In the rows, zero is written as 128.
Each named turn below is shown by a few rows before and after it. Which turns, in which order, take the first row of each later pair to the second? The first pair is answered.
Torem (before -> after):
[125 122  98 120 163 149 100 127 120 133 137 174 110 148] -> [121 119 110 137 160 136  93 123 131 125 150 166 108 151]
[121 127 130 135 115 134 106 110 137 120 145 153 160 134] -> [121 132 140 141 113 132 115 103 126 113 150 153 161 128]
[118  96 184 147 161 109  82 110 166 122 145 124 155 148] -> [139 109 198 165 149 103 117 104 113 108 168 120 139 113]
mevap (before -> after):
[149 137  82 122  79 170 177 151  82 156 157 123 117 100] -> [152 143  93 133  97 150 181 182 114 165 141  80 104 115]
[141 145 114 128 113 130 149 130  89 131 144 126 113 103] -> [141 143 114 136 118 118 148 145 102 134 140 103 102 115]
[111 111 115  87 118 143 108  90 114 142 167 120 153 111] -> [123 119 109  83 111 143 122 103  94 151 160 113 142 104]
[151 144 123 111 117 116 158 158 109 148 111  98 111 133] -> [137 136 132 124 134 103 141 158 143 145 110  88 117 150]
mopez (before -> after):
[128 150  96 119 109 163 131 130  79 113 146 128 108  64] -> [107 139  97 103 116 181 102 100 105 103 148 152 132  77]
[121 153  74 125 123 155 126 147 159 128 133 143 115 131] -> [120 152  68 131 119 155 127 149 157 129 133 135 111 126]
[137 116 134 105 107 167 141  90  44 133 154 164 133  78] -> [104 100 135  92 124 171 103  70 100 123 143 181 157 105]

(2 to 3 turns a pair)
[151 147 123  70 137 131 129 149 130 151  83 129 139 123] -> [121 133 124  80 141 143  98 113 153 142  99 156 159 130]
Torem mevap mevap
[146 114 117  64 119 174 105 134 120 123 155 138 121 123] -> [153 120 123  74 127 142 118 173 139 130 137  91  97 140]
mevap mevap mevap
[104 132  79 148 132 148 131 156 181 144 150 102 117 182] -> [ 95 121  75 143 125 169 113 118 173 130 158 142 132 176]
mevap mevap
[142 136 152 132 117 128 140  89  65 105 159 150 139  76] -> [163 146 159 148 124  94 166 144  72 119 134  93 110  89]
mevap mevap
[115 116  96 142 141 115 117 171 204 162 114  71 107 178] -> [ 78  97  94 131 141 151  75  98 204 139 137 147 153 162]
mevap mevap
[131 148 158 186 104 103 166 115  81 101 183  99 107  78] -> [118 140 168 194 119  90 152 119 110  96 177  81 108  93]
mevap mevap
[128 119 132  79 103 143 137 107 127 120 101 160 145 116] -> [112 107 163 129 102 120 130  87 139 101 134 143 144 110]
Torem Torem Torem
[ 79 108 125 142 145 160  68 124 162 132 117 128 180 117] -> [124 129  90 120 113 181 126 151  77 162 107 135 154  88]
mevap mevap mevap
[149 147 131 154 105 142 158 103  50 115 149 148 117  73] -> [ 92 120 104 117 142 156  79 107 191 134 110 157 152 167]
Torem Torem Torem
[133 124  98 114 120 127 121 158 148 142 124 125 119 155] -> [139 133  97 124 103 149 134 139 105 132 148 150 121 131]
mopez mopez mopez
[ 93 104 163 121 153 128  71  87 201 108 116 150 171 155] -> [127 121 119  87 112 182 110  75  93 119 125 207 171 103]
mevap mevap
[120 120 103 155  73 125 160 136 121 129 178 103 113 110] -> [112 116 111 156  86 110 154 146 151 130 172  88 118 128]
mevap mevap
[122 139 126 167 151  99 120 169 194 141 115  70 105 175] -> [104 130 157 199 148  90 102 125 191 113 151  85 121 150]
Torem mevap
[143 126 152 156 146  82 136 154 142 119 101  75 130 116] -> [112 105 157 153 154 109  99 101 162 100 121 123 166 114]
mevap mevap
[131 119 156 102 151  99 113 134 162 139  65 133 137 164] -> [127 111 146  88 141 128 106  99 147 130  78 173 153 152]
mevap mevap
[114 110 112  98 143 149 111 102 153 131 130 171 152 151] -> [157 132  97  85 122 141 158 150 109 149 114 148 120 139]
mevap mevap mevap
[102 110 117 120 129 164 103  78 146 121 143 172 150 139] -> [ 93 108 161 161 144 114 103  88 174 103 151 121 137 137]
mopez Torem
[143 124 158 152 140  96 127 120 123 126 115 106 131 108] -> [148 126 133 105 139 118 123 136 134 149  83 120 139 134]
Torem Torem Torem
[139 140 132 100 137 129 130 133 134 127 103 147 143 125] -> [133 139 153 133 143 113 131 117 135 111 128 128 134 110]
Torem Torem Torem
[ 93 138  89  84 139 189 109 117  89 147 124 175 123 111] -> [ 62 122 122 112 167 156  73 109 162 122 135 150 137 145]
mopez Torem
[164 144 152 162  92 115 193 134  61 110 109 148 116 107] -> [106 106 152 121 130 128 105  93 175 101  81 182 171 169]
mopez mopez mopez
[ 96 118  77 143 135 184  85  96 155 147 167 154 151 165] -> [100 119 136 205 140 125 113  97 136 113 205 109 135 130]
Torem mopez Torem
[115 113 121  74 142 145 122 107 140 129  80 163 142 127] -> [118 116 169 139 139 117 137  81 112 100 129 136 130  89]
Torem Torem Torem
[135 157  58 102 127 185 134 207 128 152  78 122 110 181] -> [ 81 131 128 177 161 134  92 160 207 101 131  90 123 194]
mevap mevap Torem
